First come named turns, each shown by rows before and after it. For each pair of rows after them, which turns, in which order, take the first row to the second? The first pair is done for you.
turn L:
58 202 -178 209 210 76 126 70 245 -89 -100 |-> -13 343 -136 263 169 34 57 -19 121 -106 -44
116 159 -72 88 47 36 -198 -114 -246 242 -101 |-> 249 51 -110 -38 64 -18 -159 20 -129 295 -179
-147 -370 210 -352 18 -245 76 273 -46 -9 250 |-> -225 -493 171 -177 82 3 164 182 52 -82 326
turn X:
-36 -8 38 -31 7 -189 -40 -81 -74 -105 112 |-> 34 -93 40 -12 10 -95 -94 -134 -151 -27 82
51 -149 21 -131 -27 -22 -10 53 -45 118 -34 |-> -42 -34 19 -139 -26 -140 48 113 43 26 -4
279 -211 -214 -13 62 165 -76 -77 147 144 -175 |-> 54 -39 -191 -69 62 -98 111 91 424 -114 -92
turn G:
-38 86 9 -69 -34 -180 -19 19 68 -46 -59 |-> -50 69 21 -79 -34 -180 -7 20 71 -62 -44
-81 -178 166 -97 -75 65 101 35 -57 -128 189 |-> 180 -242 74 -178 -38 69 46 105 -41 47 18
98 -193 96 25 20 -148 -121 -43 -298 241 210 |-> 127 -91 51 68 30 -149 -152 -77 -317 269 169
33 -138 113 -178 -24 -93 97 79 -100 145 32 |-> 145 25 13 -127 18 -102 29 47 -115 230 -66
turn C:
116 -195 58 -205 -41 -26 -18 192 205 151 -44 |-> 139 180 -150 38 72 31 -51 55 262 163 -131
123 -173 24 -18 2 181 -42 -102 -214 196 -55 |-> 90 75 -58 104 42 156 -78 -178 -224 163 -65
106 -237 176 84 -2 273 -52 -36 24 -8 97 |-> 95 62 43 259 55 279 -86 -138 42 -21 52
-2 124 -40 172 22 62 -18 -130 34 83 -42 |-> -127 54 135 43 -90 -82 -27 -85 -83 17 84
turn M:
52 -225 97 46 -49 217 -116 -125 -250 156 -8 |-> -59 240 -30 248 12 110 -104 -214 -185 51 -7
137 239 -143 39 107 -27 9 24 109 73 -113 |-> 18 158 -31 -107 32 -193 91 151 171 -39 -36
-164 -126 110 100 -85 203 -40 -46 -118 8 102 |-> -178 11 56 184 -69 200 -53 -81 -101 -10 94
79 76 -109 80 35 82 38 -68 77 10 -40 |-> -16 103 -55 9 6 -52 96 10 135 -85 17
Now pairs of rows:
Between the rows of a pair lie two turns.
-184 65 167 152 -67 71 -24 -154 -160 -61 185 |-> 3 -313 182 -2 -61 175 10 -39 -94 60 108 -> X, G
16 86 -21 47 53 140 26 -27 0 -13 16 |-> -9 -68 86 -66 -2 98 37 31 -36 -21 72 -> C, C
-173 -2 -68 20 -47 51 -8 -38 291 34 -20 |-> -91 -47 -92 -20 -46 53 -16 -1 297 84 -77 -> G, G
244 128 -198 -59 218 97 113 -26 205 -39 -52 |-> 65 362 -134 24 172 1 67 -126 85 -135 60 -> G, L
-121 20 42 93 -70 -29 90 -95 103 -182 124 |-> 108 -228 -23 61 -32 165 24 -107 62 7 11 -> G, M
27 338 2 53 -79 -55 -225 -32 -309 32 -134 |-> -53 -379 211 -161 -137 109 -40 126 -175 -44 -3 -> G, C
-232 13 149 -104 -77 -194 67 15 55 -193 115 |-> 125 -26 68 -252 -74 -217 -114 42 -114 111 -110 -> X, L
-174 195 220 -82 -121 -282 -86 -94 -192 -111 143 |-> -2 155 83 121 -48 43 -212 -309 -332 72 55 -> X, M
-16 50 32 175 -1 -166 109 112 205 -113 78 |-> 196 -213 -9 192 24 88 16 22 80 96 -12 -> M, M
-119 -70 -55 30 116 69 -135 -253 -52 -62 233 |-> -170 -117 4 -48 82 -6 -100 -191 -26 -120 272 -> M, M
-98 -52 -24 105 -3 -254 214 188 234 -133 92 |-> -3 -140 166 -54 -155 -310 -51 90 -235 85 97 -> X, C
76 221 6 -119 -31 -276 -114 104 -63 -24 -108 |-> -116 125 128 -116 -72 -277 -36 98 -52 -165 36 -> G, G
64 -188 -137 74 73 207 -127 -125 -123 178 -63 |-> -288 -7 92 -67 -74 -173 -73 -26 -176 -78 154 -> M, C
198 50 -246 8 122 3 102 90 328 78 -283 |-> -292 271 109 -56 -104 -324 51 7 27 -195 77 -> G, C
135 111 35 -119 -4 -71 -175 -18 -66 101 -115 |-> 98 237 -59 -6 52 -26 -124 -47 45 43 -122 -> L, C
216 206 -41 231 55 180 -174 -189 -192 -14 -76 |-> 219 -7 61 140 -3 224 -198 -189 -300 15 -27 -> M, X
-64 126 2 67 33 20 -231 -329 -300 39 190 |-> -14 69 -33 96 62 102 -231 -344 -287 72 166 -> C, M
98 -80 -2 -175 21 -56 -85 98 -56 90 -107 |-> 136 -71 -78 -103 63 23 -83 62 -23 118 -142 -> X, M
-63 258 63 -17 43 -45 -43 70 1 -74 34 |-> 47 87 63 -148 49 -68 0 196 101 -34 -32 -> L, C
296 -245 -180 -45 87 228 -13 94 132 138 -228 |-> 35 176 -197 -28 102 -124 133 211 369 -138 -153 -> X, G
37 39 174 14 -144 -125 -1 -41 -15 -191 26 |-> 224 -65 37 102 -45 98 -23 -89 43 -48 -97 -> C, M
16 53 -95 110 -116 45 -54 -85 24 20 66 |-> -25 62 -19 25 -166 -63 -65 -44 -27 3 102 -> G, L
88 498 -178 121 0 -251 -134 134 -78 113 -320 |-> 142 146 -184 -81 46 -259 80 393 271 44 -370 -> L, M
-54 12 -334 333 34 256 15 -268 22 101 176 |-> -290 -89 -131 252 -80 152 67 -250 -30 -55 368 -> G, C
66 -259 112 30 -83 187 -135 -103 -253 58 54 |-> 132 -104 82 10 -87 84 -202 -102 -322 120 -5 -> L, G
-172 128 11 161 100 177 144 -91 64 -58 114 |-> -241 96 164 41 1 55 81 -83 -104 -62 188 -> G, L
